Each path below is one point turned by a fixed rotation once a step. After each direction that follows a path, write how fast that rotation turns it, in degrees a step (0 if it stays still).
Each turn is a multiple of 5 degrees from 10 to 175, or 0.
Each row of a path follows its step; steps can be skipped.

step 0: [ 17   6  12 -19  22   7  17  -2  37  12 -52  13  -5 -16  26  42  -8  38
  -9 -10  38   2  -5 -18  -8   2  15]
step 1: [  1  -2  37 -18  -7  35 -13   7 -20 -17  -4 -13  14  -2  20  19 -11   2
   5 -36  40  48 -22 -10 -20  21 -30]
step 2: [ 24 -19   5  -6  23  18 -12   8 -36 -13   8  -8  25  54 -15  24  -2 -17
  11  15  40   1 -24   1 -28 -36  11]
step 3: [ -4  36 -14 -30  19 -17  -8   6 -15   5  31  -9  21   8   0  10 -23 -13
 -13  46   9  50  19  30 -13 -20  18]
step 4: [ -4  -2   8 -11  66 -10 -24  -1  -9  -6  25   2   6 -18  31 -14 -12 -17
  -6 -20 -11 -14  23  39  14   4  41]
step 5: [ 16  13   1  44   6  -7   3  -5 -13 -26   1   6 -29 -31  43  32  22 -13
   8   9 -24  -3   9  30 -35  26  20]
step 6: [ 45 -13  32  16  12   5  25  39   8  22 -19  24 -37 -24  22  11  -5  -6
  23  25  -5  20 -12 -14  23   7  16]
step 7: [ -4  -7  17 -13 -10  -8   1   5  20   0 -35  14 -24 -25  34  25 -16   9
   2 -22  34  27 -32   8   1 -55 -13]
step 8: [ 23   9  15 -16 -19  40  -8  -9 -20 -17   9   2  11  20  19 -14 -28   7
  -8 -33  -9  28 -63  -7 -15 -22  12]
step 9: [ 30  49  -8   7  25  15 -11  -9 -25  17 -11   3  12  43 -13  25  -7  10
 -45  10  22  -8 -17  12 -13 -24  15]
Speeds:
[ 16 -14  -1   2   5  -7   3   5  -3   0  -6  15   7   9 -14  -7   1   2
   4 -19   7  -1   4   7  13   3  17] -> 160
[ -1   0  -9  -7  13  -7  -8  -2 -19   9   5 -11   7   0  -8  -5  -9  -4
  12   2  10   0  14  -2 -19   8  -1] -> 45
[ -1  -5  12  -8 -16  -5  13  16  -4   8  -3   3  -2 -18  -1   5  -4   5
   0 -10   6 -11  -7 -13 -16  -1   6] -> 55
[  4 -11 -20   2  -6   9  -2   6  -3  -7 -14  -1   0  -8  10   6 -11   1
  15   3  14   3  -8  -8  12   7 -11] -> 60
[  9  14   9 -20  -7  -3   3  -2  -1   1 -10  -4   1  15  10 -13  14   3
  16   0   9  -3  -8   7   0  -2 -10] -> 55
[ -7  -7  -1  -1  12   3   0   2  -8 -16   1   4   9 -14   3  -7  16  -6
   0 -20  -7   2  -2   0  -6 -12 -18] -> 115
[  1   7  16  17   1   6  -1   6 -12   3  -2  -1  -6   0 -11  11  15 -13
  -2   0  13  -3  -2   2   6  18 -11] -> 85

step 0: [  8 -21 -48 -38 -29 -29  27 -33  -5   3  38 -11  35  -3  -7  51 -26  -4
  20  10  10   8  47   1  15  27  15]
step 1: [-12 -16 -23 -48  21  24   1 -39  10  10  -5 -27   1  -6 -31  -3 -31  10
  16  49   4  55  36  28  25  -3  10]
step 2: [-17  29  -5 -20   3  46 -42 -26   6  38 -51  -9   0 -28 -24  18 -25   2
  13  19 -10   0   1  -1  22 -64  10]
step 3: [ -8  46 -29 -33 -34   7   7   9  -6   8 -42  -2   1  -9 -19  67 -12   4
  23 -12   9 -63 -15  -3  12 -10   8]
step 4: [-29 -12 -35 -33 -18   3  62  -9 -36  -6   7 -21 -23  27 -21  60 -34  -1
  -7  15  -5 -24  10  11   1  28  -8]
step 5: [-39  -9  10  -3   1  13  33 -17 -32  30  11  -6 -20 -12 -31 -13 -66  -3
  16  45 -42  18  43   3   8   7   3]
step 6: [ 24  31  25  -3   7 -14 -11 -11   4  41 -48 -17 -25 -23 -31 -10 -32   2
  17  17 -39 -17  44 -20  33 -19  37]
step 7: [ 46  20 -13 -18 -17 -18   4 -22  13  12 -28 -27  -8  -4  -7  78  -8 -18
  13 -28 -30 -11   1 -50  19  -7  23]
step 8: [ -7   6 -37 -35 -27 -16  48 -17  19 -21  17  -9 -16 -12  -3  67 -31   5
  30  -1 -12  57  -3  -1  -1  17   6]
step 9: [-22   2 -21 -13  -6   5  31  -9   3  29   5   0 -43 -19 -36   0 -45  29
  -7   9  -1  63  22  41  20 -44  -4]
Speeds:
[  1  -7   5  -3 -17  -3   2 -12  -2 -13  11   5   0  11  10   9  -8  16
   1  -3   1  -4 -14   1  17  12   1] -> 90
[ -7  11  -8  -2   0  -8  -5  -1  -7  -9  -2   1  -6   0   9  19   1   7
  -1 -18  -1  -1   4   3 -28   6   4] -> 85
[ 15  11   4   7 -14   1 -22   3 -14  14  -6  14 -13  -1   6  -1   4   6
   2   2  -1  -3   5   8   7  -7   0] -> 95
[  8  -8 -16 -10   0   1   4  10  -3  16  -1   3  -1  13  11   8   7  -5
   6  12  -2  11  -4  -4  -4  19 -12] -> 95
[ -8   5 -12 -18   8  19  -6  -4   4   4   2  17   5  -4  -8   3   4   6
 -10  -6  14  -1  -9  12   4  -4  -7] -> 45
[-13   0  -7   2 -16 -10  12  19 -13   2  -2  -5  -5  -5   1  -6  -9  -2
  -6  -6   7  -2 -12   4   2 -11 -18] -> 65
